One vector is turned by the same rotation once a tick. Each row is the vector after some number of ticks, and that number follows the row.
The counts run from 0 to 469.
[ 3.93 -2.16  0.27  2.17  2.39  0.30  0.56 -1.25  0.82 -2.59  1.31 -0.46
  0.87  0.00 -1.11  2.49 -0.16 -0.26  1.26  1.62 -1.33  1.92 -1.87  2.02
  1.64  2.01  2.45 -3.58 -0.74  2.58  1.25  2.31 -2.93 -0.37 -1.16  0.02
 -1.39  1.02  3.64 -2.28  1.03  2.38]	0
[-1.51  0.19 -2.14  1.32  2.11  1.96  0.27 -0.17  3.58 -4.05  2.63  1.17
  1.11 -4.35 -0.36 -2.03 -2.70  2.26  2.39  1.22 -1.50 -0.16 -0.36  1.22
 -1.14  4.53  0.18 -0.01  0.50  1.92  1.12  1.81 -0.28 -1.32 -0.21 -0.17
  1.40 -0.50  1.25 -2.22 -0.25 -0.49]	178
[ 1.32 -1.56 -2.32 -1.13 -0.12 -1.29 -0.25 -0.28  0.91 -0.95 -3.60 -1.75
  1.17 -1.97  0.63  0.53 -0.59 -0.73  0.43 -0.84  2.45 -2.07 -3.57  3.28
  2.20  3.49 -0.07 -5.31  0.71  1.41 -1.95 -0.55 -1.98  1.52 -0.66 -2.07
 -0.03  3.57 -1.50 -2.18 -2.20  0.85]	205
[ 3.22 -0.07  0.54  2.05  0.12 -0.66  1.91  2.90  1.29 -0.46 -0.04 -3.57
  1.48  0.55 -0.66  3.33 -0.19  2.02 -0.15 -0.09  2.51  2.44  0.38  0.44
  1.17  2.96 -2.34 -0.43  1.80  0.53 -3.49  1.33 -1.01  1.83 -2.26 -3.16
 -2.77  1.48 -0.41  1.31 -0.46  3.11]	103
[ 1.02 -1.78 -3.72  0.48  3.28 -1.90  2.83  1.24  0.19 -1.84 -2.93  0.01
  1.17 -4.14  1.11  0.85 -1.20 -1.56 -0.70  0.20  2.05  1.81  3.20  0.29
  0.28 -0.22  0.31  0.25  1.71  3.32 -4.53  0.49 -1.62  0.54 -0.45 -2.40
 -2.25 -0.44 -0.86 -0.60  1.73  2.58]	192
[ 0.17 -0.75 -3.29 -1.12  3.44 -2.66 -3.01  4.99  0.31 -1.47  0.44  0.44
  1.07  0.16  2.83  4.28 -1.33  1.36  1.92 -0.26 -0.70 -1.97 -0.60 -0.08
  0.74  0.27 -0.80 -1.10 -1.63  0.89 -1.82  0.17  0.07  0.36 -0.69 -2.39
 -0.18  1.44 -3.08  3.56 -1.03  1.80]	455
[-2.86 -2.34 -2.64  1.33  1.76 -3.26  2.32  2.49  1.70 -2.04  0.73 -3.20
 -2.08 -1.91  2.10  1.71  0.83  3.43 -1.79 -1.25  0.23  0.81 -1.14 -1.36
  2.71 -0.21 -0.78 -0.23  2.19  0.76 -1.87  3.12  0.61  1.39 -2.19 -1.87
 -1.11  1.23 -0.51  3.10 -0.09  1.17]	433
[-1.15  0.78 -2.48 -2.84  1.94 -1.58 -1.69  0.86 -0.73  1.37  2.26  0.73
 -1.51 -0.72 -1.67  3.13  0.38  2.96  0.18  3.23 -2.05  0.57 -2.36 -2.29
 -3.15  1.55  1.31 -2.24  1.32  2.61  0.32  1.12 -2.19  3.61 -1.37  2.48
 -1.97  3.48  1.55 -1.48 -1.62  1.93]	138
[ 3.41 -0.94 -1.07  2.06  0.76 -0.69 -0.48 -0.25  1.70 -0.36  3.47 -0.26
  1.38  1.85 -1.42  2.38 -2.34  3.33  2.18 -1.22  0.22 -1.23 -1.29 -2.70
 -0.91  5.39  1.08  0.36 -0.81 -1.17 -0.05  1.50 -3.15  0.25  0.62 -0.62
 -1.26  2.51  3.00  1.09  0.88  3.68]	240
[ 0.31 -0.65  0.77  0.42  0.88 -0.66 -3.28  2.38 -0.50  1.10  1.80 -1.23
 -0.98 -0.79  0.41  0.57  0.48  6.28 -0.75 -1.63  0.17  1.34 -6.77 -2.06
  0.77  2.27 -2.78 -0.37 -1.37  0.17  0.94  0.64 -1.03  0.21 -0.66 -0.02
  2.02  2.35  0.76 -1.73 -2.21  2.50]	228
[ 0.59  0.29 -1.22 -1.74  2.65 -1.56 -1.04  3.24  2.38  1.57 -1.29  2.11
  0.81 -4.15  2.45 -0.12 -2.17  1.89 -2.77 -3.18  2.44 -0.88 -0.66 -0.41
  1.64  1.18 -4.16  1.61 -0.29  1.12 -1.83  1.13  0.59  0.24 -2.98 -3.20
 -1.67  2.28 -0.50  0.28 -1.39  0.03]	309
[ 2.71 -3.08 -0.10  0.58  3.31 -1.53 -0.42 -1.46  0.78  3.17  2.93 -0.80
  0.54 -1.92  2.13 -0.64 -2.79  2.73 -0.66 -2.18  2.74  1.39 -2.36  0.12
  2.10  1.87 -3.65 -1.40  0.00  0.24 -0.24  2.37 -2.40 -0.01 -0.45 -0.39
 -0.47  1.79  1.53 -2.52 -1.99  1.42]	436
[-1.72  0.38 -1.73 -2.04  2.67  0.28  1.90  1.82  2.23  0.10  3.26  1.06
  1.38 -3.99 -0.29 -1.00 -2.58  2.85  1.26 -1.92 -0.06  2.10 -4.11 -3.07
 -2.17  0.61  1.44 -1.26  0.18 -0.08 -0.53  0.60 -1.36  1.58  0.52  1.52
 -0.23 -1.73  0.15 -1.35 -3.74  1.44]	49
[ 2.41 -0.87 -1.48 -0.84  1.38  2.66 -1.63  3.64  2.72 -1.89  2.97  4.97
 -0.76 -1.26  1.54  1.89 -2.32 -0.11  3.45  0.89 -1.82  1.98 -2.59 -0.59
 -1.42 -2.69  0.19 -2.49  0.43  0.22 -1.49 -1.75  1.04 -0.86 -2.18 -1.27
 -1.22 -2.44 -1.28 -0.82 -1.11  2.84]	259
[-0.09 -1.60 -1.61 -1.21  1.64  3.71 -0.20 -0.45  1.99 -2.65  0.97  2.83
  0.67 -3.56 -0.89 -2.39 -1.56  0.12  3.00  1.12 -1.50  2.31 -2.15  1.24
  0.31  2.14  1.42 -1.74 -0.12  3.27  1.33 -1.95  0.58 -2.03  1.37 -1.09
  0.71 -0.58  0.82 -5.23 -2.53  0.62]	396
[ 1.95 -0.88 -1.52 -0.84  1.27 -0.86 -1.24  0.68 -0.19 -0.24  0.33 -0.55
 -1.75 -0.44 -3.18  4.37  1.05  1.38  1.60  3.14 -0.83  1.45  0.27 -0.89
 -2.68  1.07  1.95 -2.96  1.81  2.81 -3.02 -0.29 -1.13  2.60 -1.88  0.60
 -4.13  1.39  1.67 -1.17 -0.86  3.94]	137
[ 2.42 -3.48 -0.73  1.53  0.74 -0.63 -0.32 -2.12  0.87  1.30 -0.23  1.02
 -1.23 -2.70  0.83 -0.27 -0.64  0.84 -0.71 -3.01  1.99  0.10 -2.83  2.67
  3.09  1.36 -3.27 -0.73 -0.05  2.53 -2.23  0.37 -2.05 -2.55 -2.64 -0.46
 -2.54  1.33  1.35 -4.26  1.21  1.71]	90
[ 3.69 -2.67 -2.06 -1.21  3.72 -1.12  0.03  2.78  0.15 -0.63  3.16  0.86
  2.72  2.45 -0.43  2.73 -2.74  0.68  3.55 -1.28  0.10 -0.48  1.66 -0.26
  1.53 -0.14 -0.51  0.01 -1.22  0.69 -1.52 -1.06 -0.34 -1.74  1.93 -3.45
 -3.05  0.05 -0.16  1.08 -1.26  2.53]	247
[-0.38 -0.97 -4.32 -0.55  0.52 -4.15  3.55 -3.07 -0.51  0.54 -0.72  1.43
 -0.40 -1.93  2.25 -2.18 -2.63  1.12 -0.93 -3.11  1.11 -1.01 -0.16  1.31
  1.77  4.86 -0.25 -1.92 -0.45  0.08  0.57 -0.80 -2.69  0.11 -0.06 -2.25
  0.45  1.48  2.82 -0.74  0.03  1.88]	78
[ 2.41 -1.55 -0.70 -0.06  3.56  0.09 -4.11  1.69  2.08 -1.82  2.29  0.39
 -2.78 -0.60 -1.66  4.03  1.06  2.69  2.97  2.87 -0.31 -1.68  1.28  0.39
 -1.73  0.15 -0.52 -1.25  1.24  4.23 -3.66  0.74  1.03  0.01 -0.62  1.19
 -2.34  1.93 -1.82 -0.96 -0.21  1.78]	243
[-1.40 -1.66 -2.78  0.62  3.04 -1.53  2.41  1.58  1.22 -1.84  4.34  3.01
 -2.71  0.68 -1.36  0.21 -0.25  2.27  0.31 -3.47 -2.19 -0.83 -1.16 -2.72
 -0.71  0.05  1.37  0.80 -1.67  1.38 -0.34  1.30  0.09 -2.00 -1.27  1.91
 -1.86  1.07  3.50  1.65  1.55  1.67]	369
[ 1.53 -1.84 -0.20 -0.76 -0.08 -1.12 -1.08  3.96 -0.25  0.07  2.26 -0.87
 -0.13  1.59 -2.28  2.11  0.35  1.80  3.09  0.70  1.30  2.03  1.82 -1.34
  0.29  2.53 -0.31 -0.14  1.12 -0.04 -3.44 -2.71  2.37 -1.12  0.31 -4.13
 -4.19  0.88  1.45  0.02 -1.72  3.41]	30
[-2.28 -0.71 -0.66 -0.39 -0.15  0.87  0.23  0.00  0.74 -0.93  0.17  0.81
 -0.63 -3.55  1.07 -3.03  0.26  3.83 -1.54 -0.60  0.15  1.70 -4.20 -0.34
 -1.05  4.06 -2.57 -0.56 -1.03  2.16  1.74 -0.87 -1.47 -0.04 -3.69 -1.60
  1.74  2.12  3.82 -4.14 -0.84  0.87]	83
[-0.79  0.71 -3.45 -2.67  1.78 -0.60 -0.18  2.13  0.18 -0.07  2.26  5.01
 -1.08 -3.27  0.79 -0.65 -2.29 -0.14  3.49 -0.10 -2.31 -0.19 -5.01 -0.30
 -1.43 -0.18  1.89 -3.59 -0.60 -0.34 -0.52  0.12 -1.06 -0.04 -0.31  2.96
  0.04 -0.54 -0.51 -1.55 -2.93  1.41]	267
[-0.49  0.06 -1.63 -0.24  2.01 -0.73  2.29 -0.15 -1.83 -1.59  2.74  0.58
  0.60 -2.98 -3.72 -0.95  0.48 -1.40  3.02  0.52 -1.31  1.65  0.82  0.21
 -2.12  4.93  3.22 -2.89  0.35  2.55 -1.19 -0.51 -1.19  0.38  0.31  2.24
 -2.49 -0.04  3.60 -2.63 -0.33  2.98]	273
[ 3.53 -2.68 -3.16 -2.48  1.88 -3.29 -0.47  0.19 -0.40  2.06  1.39  2.70
 -1.57  2.04  0.22  2.61 -1.55 -1.58  3.14  0.97  0.13 -0.90  1.12  1.88
  1.12  1.01 -0.34 -3.16 -1.08  0.41 -1.09 -2.38  0.24 -0.95 -0.79 -3.12
 -2.58  2.34  0.37 -0.02 -1.72  2.04]	141
[-1.26 -0.59 -2.33 -1.00  2.36 -2.48  0.34 -0.09 -0.50 -1.44  3.13  4.26
 -0.89 -2.14  0.91 -3.38  0.00 -0.38  3.04  1.72 -1.03  0.04  0.85  4.05
  0.52  5.18 -0.97 -2.07 -0.53  1.31  1.59 -1.45  1.78 -2.18 -0.57 -2.18
  1.60  1.84  2.19 -2.54 -0.04 -0.23]	285
[-3.55  1.39 -2.85 -1.72  0.16 -1.64 -0.34  0.92  0.05 -0.51  2.30  4.16
 -1.15 -3.30  0.56 -2.93 -1.22  1.97  1.23  2.34 -2.15 -0.03 -2.02  1.17
 -0.74  5.54 -1.11 -1.91  0.86  0.67  2.24  0.49  0.76  0.57 -2.09  0.72
  2.60  1.49  2.19 -2.04 -1.53 -0.20]	284
[ 4.68  0.13 -0.07  2.05  2.20  1.17 -0.42  1.52  2.99 -0.21  2.46  1.00
  1.63 -0.45  2.20  2.90 -3.12  3.31 -0.26 -0.22 -0.42  2.68 -2.48 -1.85
  1.19 -0.36 -1.17  0.47  0.41  0.10  0.21  4.66 -2.48  1.27 -3.37 -2.07
  0.26 -0.83  1.62  1.54  1.03  2.95]	113
[ 0.79 -3.77 -1.96  3.28  3.23 -2.17 -0.83  1.66  0.56 -1.08  1.42 -0.46
 -2.53 -0.40  2.62  2.58  0.22  0.70  0.45 -1.34 -1.47  1.67 -2.33  1.05
  3.65 -1.81 -0.63 -0.75 -0.40  0.97 -1.50  2.77  0.02 -2.33 -1.91 -1.69
 -2.09 -1.68  0.47  0.96  0.54  3.43]	225
[ 2.04 -0.91 -0.06 -1.73  1.90  1.20 -3.56  2.39  0.59  0.29  0.63 -0.83
 -0.49 -0.06 -2.18  3.88  0.50  3.34  1.06  3.40  1.74  1.45  1.09 -0.30
 -2.81  1.09 -0.31 -2.17 -0.57  4.11 -1.37 -2.34 -1.73  2.26 -2.11 -2.39
 -0.82  2.50 -0.93 -1.32 -0.42  2.92]	461
[-0.43 -2.83 -3.06 -2.27  5.14 -1.73  2.45  3.46  2.48 -2.15  2.90  2.21
 -1.33 -1.75  0.40 -0.57 -0.69 -0.67  1.67 -2.01  0.22  0.24  1.93 -1.01
  1.09 -2.45  2.20  0.58 -0.89  2.18 -1.71 -1.78  3.21 -2.75  0.31 -2.77
 -1.89 -0.31  0.80  2.32 -0.10  1.75]	46
[ 3.78 -1.68 -1.39  2.29  4.09 -4.17 -0.05  1.70 -2.42 -0.74 -0.22 -2.23
 -1.22 -1.21  0.67  3.05 -0.14 -2.10  0.49  2.25  0.08  2.52  1.06  0.22
 -0.18  0.36  1.11 -1.76 -0.08  2.02 -1.49  1.34 -2.50  1.23 -2.07 -1.69
 -0.84  0.89  0.25  0.23  2.38  4.75]	337
[ 1.40  0.58 -0.67  2.80  1.16 -3.19  2.99  0.11 -0.94 -1.15  0.69 -1.34
  1.67 -1.15 -0.30 -0.42 -0.56  1.50 -0.86 -2.03  2.33 -0.19 -0.22 -0.39
  0.65  5.99 -1.91  0.86  0.20  0.17 -0.64  2.09 -2.23 -0.22 -2.48 -0.80
 -1.12  3.65  4.64 -0.15  1.76  1.95]	95
[ 2.05 -2.86 -0.70 -1.04  2.13 -0.49  3.19 -0.05  1.35  0.68  5.02 -0.12
  2.03  0.96 -2.86  0.27 -2.26  2.60  1.86 -3.03  0.71  1.48  0.33 -2.50
  0.31  1.57  1.05 -0.34  0.08  0.32 -1.50 -1.25 -0.31 -0.82  2.40 -1.22
 -3.47 -0.01  3.34 -1.29 -3.21  2.10]	39
[ 1.48 -2.15 -2.19 -0.20  5.57 -3.08  1.06  2.45  0.11 -3.00  0.58 -0.57
  4.56 -1.62  2.92 -0.28 -2.03 -1.22 -0.19 -1.25  1.44 -1.02 -0.17  2.29
  3.35  0.57 -0.57 -0.55 -1.92  1.10  0.26  2.19 -0.52 -1.24  1.01 -3.46
  0.20  1.60  1.18  0.46 -0.30  0.34]	319
[ 0.29 -2.28 -3.18 -1.26  0.32 -2.97 -2.37  0.20 -0.74  0.11 -1.10 -0.72
 -2.60  1.50 -1.03  3.35  1.81  2.50  2.44  0.86  0.30 -3.10 -1.56  2.38
  0.98  1.99  0.69 -3.99 -0.60  1.78 -2.19 -1.97 -0.94  0.68 -0.24 -0.53
 -0.54  3.69 -1.85 -0.20 -2.16  2.56]	350
[ 0.08  0.75 -1.96 -3.93  2.20 -0.53 -2.39  1.77  0.19 -1.11  1.15 -1.04
  0.12 -0.12 -1.82  2.26  0.28  4.49 -0.05  1.82  0.77 -1.27 -1.00 -1.60
 -3.00  2.62  0.02 -1.33 -1.66  3.20  0.81 -1.16 -2.52  3.63 -1.39 -0.96
  1.11  3.73  0.22  0.69 -0.85  1.22]	462
[ 1.24  0.83 -1.30 -1.57  2.25 -0.46 -0.26  3.87  0.66 -1.51  4.78  3.06
  1.62  0.43 -0.93 -2.29 -2.19  2.58  3.94 -3.20  0.04  0.01 -3.71 -0.59
  0.46  2.55 -1.42 -0.30 -2.27 -0.78 -0.24 -2.32  1.18 -3.34  0.95 -0.01
  0.70  0.28  0.81  0.23 -2.38  0.67]	374
[ 3.35 -2.09 -1.79  0.59  3.52  0.11 -2.15  1.58  2.59  0.34  0.55  1.54
 -0.40 -2.49  3.80  2.52 -2.16 -0.39  0.00 -0.63 -1.11  1.58 -4.41 -0.08
  1.80 -2.99  0.21 -2.62 -1.22  0.50  1.17  3.20 -2.26 -0.59 -3.68 -1.73
  1.21 -1.39  0.26 -0.14  0.09  2.65]	331
[ 2.66 -1.23 -0.69 -1.63  0.54  2.37 -0.98  2.47  3.15 -1.66  1.66  2.08
 -1.96 -0.17 -1.74  1.12 -0.46  0.84  3.68  1.97  0.65  0.75 -1.30 -0.69
 -2.24 -0.55  1.17 -4.18  0.13  1.88 -2.87 -4.54  0.78  0.26 -0.90 -1.13
 -0.77  0.49 -2.09 -2.06 -2.26  1.38]	260
[-2.19  1.88 -0.63 -0.07  1.45  1.44  0.56  4.07  2.64 -4.18  3.25  1.22
 -1.06 -2.86 -3.65  0.25  0.46  3.35  1.83 -0.03 -2.72 -0.13 -1.99 -1.19
 -2.45  1.73  1.33  0.02  0.47  1.76 -2.19  0.72  1.72 -0.23 -0.90  2.42
 -1.09 -0.40  0.16  0.79 -0.62  1.59]	378
[ 2.88 -1.87 -2.52  1.38  4.41 -1.92 -0.34 -0.47 -2.25 -2.42  0.68 -1.09
  1.18 -0.82 -2.41  2.76  1.02 -0.59  1.32  1.17 -1.50  0.39 -0.72 -0.97
 -1.33  1.17  3.27 -1.22 -1.52  2.92 -1.15  0.76 -2.07 -0.51  3.33  1.80
 -2.09  2.52  2.24 -1.33  0.02  3.87]	128
